In the data rows, the value 128 means zero.
Here is a table of points, one per row:
[109 124 105 159 115 152 137 151 128 110  99 134 111 133  98 103  90 131
 103 153 156  94 154 127 156 153 121 147 129  90 128 131 151 106 129  85]
[148  95 145 142 157  97  81 129 127 136 153  97 119 118  87  91  77  96
 139 106 171 142 168  81 132 117 104  82 107 125 189 161  69 145 103 176]
[ 96 114 129 134 153 154  99  83  90 115 142 114 108  86 127 136 151 116
 130 137 112 166  92 162 141 142 160 154 100 146 129 180 125 133 115 152]
[110 120 172 143 124 152 113 180 102 183 124 133 131 106 177 114 153 116
 118 121  96 189 114 103 152 158 154 136  98  66 122 146 112 123 127 100]
[200  83 116 106 137 117 134 176 116 122 100 125 171 107 150 162 197 103
 156 137 127 127 115 195 125  96 128 115  94  99 171 140 111 100 167 171]
[135 173 120 130 110 111  99 105 111  99 123 132 182 157 123 123 107 155
  58  71 131 131 132 109 152 114 124 161 107  90 105 120 118 132 144 136]
[121 158 150 172 128 106 171 148 149 119 125 117 105 134 102 130 135 116
 125 172 132 167 131 132 141 111 120 128 148 137 131 117 129 102 103 158]
[ 97 160  91 151  96 119 100 155 146 164 143 122 124 154 198 127  99  94
 129 124 113 144 124 106 118 160 149 140 127  85 137 132  68 138 133  82]
[114 105 151 170  92 158 158 128 122 127 111 141 110 138 120 169  87 128
 141 127 164 127 123 125 132  76 154 107 144 115 167 144 114 176 133 118]
[ 97 125 117 110  94 159  87  73 102 135  72 132 147 102 103  36 136 125
 129 200 172 144  78 154 127 160 175 129 138 145 154 148 107 157 144 133]
[104 100 113 125 145  99  85 149 107  95 133 132 115 152 109 149 117  88
 144 119 139 124 118 164 130 149 145 135 136 131 126 152 118 162 108 131]
[129 135 130 111 124 147 139 132 110  99 144 111 107 132 137 116 123 109
 145 127 156 141 114 137 123 129 138 110 160 166 145 121 116 117  96 136]
[203  82 127 124 119 173 113 115 147  99 132 152  94 171 134 115 176  95
  88  90 121 159  93 141 131 166 102  98 156 112 158 159 113 147 127 128]
[142 130 113 103  49 182 161 125 138 120 120 117 109 158  86 142 115 136
 135 101  95 128 119 126 103  88 200  80  77 163 131 137 104 162 129  96]
[115 128 135 169 124 124 147 105 144 131 122 189  89 114 142 166 103 109
 133 145 119 106 119  88 123 129 135 211 132 159 152 136 111 151 166 164]
[ 96 181  97 106 122 175 127 112 175 158  96 119 132 112 107 153  87 129
 116 108 120 101 152 181 108 126  97 122 142  95 145 146 125 151 130 115]
[ 89 108 106 100 121 139 139 137 140 145 179 146 143 131 105 105 117 105
 153  96 111 133 109  86  99 108 140 150 188 134 131 128 151 102 149 157]
[109 133 106 137 102 123 115 134 115  96 132 143 142 140 133 112 118 142
 125  74 158 150 141 132 141 126 131 126 115 140 146 113 141 113 125 104]
[147 140 147 121 128 136 114 140 161 101 136 127 151 136 114 118  92 104
 134 140 159 137 133 143 149 117 128 160 120 141 116 132 123 160 137 100]
[126 128 113 123 117  97 110 125 127 122 116 130 116 139 148 125 130 136
 171 106 134 127 146 156 122 123 159 131 165 144 122 148 110 160  86 129]
[170  69  77  78 147 116 116 160 180 147 184 121 102 133 143 103 169 134
  82 136 155  98  86 148 107  80 157 137 169 123 140 156 136 107 184 159]
[111 115 165 167 137 118  97  55 134 156 137 145 174 184 146 105 139  96
 118 135 103 106 137 134 123  89 133 111 107 129 123 108 158 143 109 109]
[134 131 124 122 125 133 120 143 118 136 124 115 123 143 130 128 106 121
 132 125 150 138 110 113 170 103 122 143 126 171 132 146 134 138 100 113]
[107 105 118  91 124 120 125 132 130 108 163 151 182 107  90  96 110 108
 150 105 124 123  89  66 108 116 145 138 172 137 126 149 126 122 145 115]
[127  95 112 138 117 130 124 129 138 122 104 128 166 130 121 109 108 153
 158 122 133 132 115 147 154 144 126 154 164 125 137 134  97 118  76 116]
[120 110 103 181 100 138 102 128 180 111 106 136 142  77 124 167 127 133
  92 125 112 135 134 119 130 102 141 152 176 136 144 119 140 150  96 136]
[141 146 128 125 133 145 128  70 121 111 131 165 100 128 164 164 122 114
 117  82 152 125 109 101 130 145 134 176 114 162 106 139  65  86 140 126]
[138 127 117 138 104 148 140 107 133 114 136 128 121 122 149 129  83 109
 128 124 133 131 145 160 143 130 116 147 146 120 102 153 126 121 130  98]
[117 145 128 107 155 139  73 117  96  78 124 130  69 107 151 122  99 146
 165 150 121 111 127 116 113 105 123 113 128  89 159  84 113 134 135 105]
[127 121 149  98 104 127  68 166 125 135 115 145 130 134 112 172  72  88
 121 128 154 136  87 167 101 163 110  95 141 125 118 126 143 121  83 139]
[130 152 139 141  61 102  78 112  87 113  90  69 159 109 119 121 116 148
  96 123 154 156 100 137 114 144 147 145 169 138 160 165 135 157 182 183]
[211 127  90 112 147 107  87 171 111 148 119 157 130 114  85 162  39 108
 111 126  79 183 122 108 114 180 194  71  91 200 130  78 145 130 117 161]
[106 109 109  98 120 164 166 162 120 127 136 165 147 129 129  96 111 131
 147 143 116 150 116  79 101 119 104 145 141 112 117 173 154 130 123 151]
[126 132 139 120 120 145 118 152 116 105 111 117 126 123 113 117 103 111
 141 119 113 131 121 127 148 108 123 154 121 130 143 143 115 124  86 121]
[160 126 139 133  72 130  97 103 146 160 154 120 131 150  99 116 155 144
 154 115 149 142 135 125 112 143  88 182 101 128 147  94 142 148  97 115]
[119 118 116 133 117 135 111 152 126 113 133  96 133 124 171 159 112 139
 141 129 147 140 137 114 150 118 112 115 139 158 142 139 128 125 105 128]
[165 150 128 154 119 148 101 121 102 100 166 103 135 120 130 143 146 107
 129 149 178 147  98 125 104 101 127 111 139 141 109 124 107 143  96 143]
[112 115 131 164 115 124 107 137 121 122 134 143 105 142 108 155 123 122
 136 132 154 139 134 137  97 145 106 160 121 149 127 148 105 113 105 124]
[ 74 119 132 134 112  95 159 117 194 115 107 115  96 135 127 102 116 116
 132  98 155 189  62 125 129 118  83  90 104 114  93  84 120 127 130 135]
[102 120 110 111 142 135 177  76 141 118 119  97 149 124 155 116 120  75
 137 123 143 148  94 119 105 167 121 146  92 124 144  77 114 169 118 144]
[117 114 130 110  90 157 121 147 138 130 146 108 132 128 143 140  97 120
 135 133 114 116 104 120 160 153  99 131 134 130 174 149 115 133 101 120]
[131 105 190 149 107 112 121 130 111 130 137 110 130 142 121 126  88 124
 104 127  61  97  97 146 125 115 149 136 191 102 140 111 104 119  99 158]
[127 128 132 139 152 170 143 133 141 137 137 104 125 168 100 174 105 181
 158  92 148 143  65 115 136 110 164  98 109  94 154 114 100 146 118 126]
[138 158 151  93 149 123 111  96 165 110 141 128 140 110 115 149 147  94
 105 108 160 146 125  94 132 132 147  98 135 106 125 137 133 140  89 119]
[172 146 138 172 102 137  79 106 157 127 130  91 130 129 140  98 135 109
 188 136  86  66 106 104 130 140 137  93 100 117  89 133 162 123 139 172]
[131  92 113 135 143 119 109 115  99 134 115 104 136 117 119 150 149 138
 108  89 124 129  95  78 123 104 102 134 115 141  87 122 112 143 127  85]
[119 155 126 130 137 104 118 158 130  98 126 119 113 130 115 129 148 117
 130 105 126 132 108 125 135 122 140 137 133 141 150 136 119 155  90 139]
[110 119 163  99 156 148 128 138 144  92 105 104 138 135 140 128 110 165
 142 129 127 171 142 135 125 148 121 144 121 134 121 145 132 125 116 128]
[156  97 118 160  71 124 132 113 121 114 193 137 122  88  99  96  93 138
 136 112 165 124 133 154 142 125 111 149 105  86  97 115 140 165  95 126]
[128 107 137 163 129 131 115 120 113 132 108  97 106 144  98 149 162 104
 170  87 132 135 145 138 129 123 151 141 165 111 100 104 138 133 132 123]
[124 110 137 103 133 134 158 145 141 116 114 118 137 120 141 109 130 130
 111 126 138  99 152 115 110 170 155 110 106 156  92  90 125 152 126 132]
[121 126  99 107 107 130 131 108 121  82 142 131 142 174 120 140 144 128
  92 157  92 155 140  93 160 169  91 102 123  97 122 102 101 154 147 158]
[100 150 176 122 109 119 106 137 158 122 149 150 125 152  84 204 154 142
 160 130 143 110  79 135 134 126 131  98  96 116 145 119  98 121 156 134]
[116 124 141 114  87 128 138 139 138 138 150 103 115 138 145 126 106 131
 121 150 136 117 161 130 162 132 133 147 154 124 109 125 108 126 112 116]
[ 84  96  85 158 108 190  74 146 162 102 111 118 119 120 112 137 123 119
  93 142 190 105 109  83 146 126 146 147 107 119 155  97 142 101 106 151]
[147 138 105  87  99 162 112 115 135 134  88 109 125 154 140 151 133 133
 136 143 142 148 130  63 109 119 116 128 139 118 128 117 122 126  93 158]
[134 138 123 149 144 121 121  87 166 110 108 127 140 159 158 111 112 137
 140 131 121  88 122 128 129 146 136 113 119 134 150 171 153 110 122 116]
[113 147 138 112 142 162 113 165 138 110 123 170 159 138 104 116 135 120
 141 114 127 119 121 128 137 125 122 139 125 151 117 130 108 158 116 131]
[140 105 134 151 119 141 113 140 149  75 121 103 111 130 116 100 143  82
  90  90 137 144 138 131  99 126 166 143 100 116 155 109 104  89 143 107]
Along one direction, these points spread out more than along any other. Take the direction at right angles to it along which they spread out most. Then take the direction at right angles to both along which they spread out most. Go by this last direction. For each point below, how far along it does it lie, from 0 to 99? 50 is the average, and the first point above lies past it. One standard deviation of the points above along it is 16.
[116 124 141 114  87 128 138 139 138 138 150 103 115 138 145 126 106 131
 121 150 136 117 161 130 162 132 133 147 154 124 109 125 108 126 112 116] 56
[211 127  90 112 147 107  87 171 111 148 119 157 130 114  85 162  39 108
 111 126  79 183 122 108 114 180 194  71  91 200 130  78 145 130 117 161] 80
[106 109 109  98 120 164 166 162 120 127 136 165 147 129 129  96 111 131
 147 143 116 150 116  79 101 119 104 145 141 112 117 173 154 130 123 151] 47
[160 126 139 133  72 130  97 103 146 160 154 120 131 150  99 116 155 144
 154 115 149 142 135 125 112 143  88 182 101 128 147  94 142 148  97 115] 42
[141 146 128 125 133 145 128  70 121 111 131 165 100 128 164 164 122 114
 117  82 152 125 109 101 130 145 134 176 114 162 106 139  65  86 140 126] 28
[131  92 113 135 143 119 109 115  99 134 115 104 136 117 119 150 149 138
 108  89 124 129  95  78 123 104 102 134 115 141  87 122 112 143 127  85] 28
[147 140 147 121 128 136 114 140 161 101 136 127 151 136 114 118  92 104
 134 140 159 137 133 143 149 117 128 160 120 141 116 132 123 160 137 100] 57
[ 96 114 129 134 153 154  99  83  90 115 142 114 108  86 127 136 151 116
 130 137 112 166  92 162 141 142 160 154 100 146 129 180 125 133 115 152] 65
[131 105 190 149 107 112 121 130 111 130 137 110 130 142 121 126  88 124
 104 127  61  97  97 146 125 115 149 136 191 102 140 111 104 119  99 158] 63
[110 120 172 143 124 152 113 180 102 183 124 133 131 106 177 114 153 116
 118 121  96 189 114 103 152 158 154 136  98  66 122 146 112 123 127 100] 36
[127  95 112 138 117 130 124 129 138 122 104 128 166 130 121 109 108 153
 158 122 133 132 115 147 154 144 126 154 164 125 137 134  97 118  76 116] 68
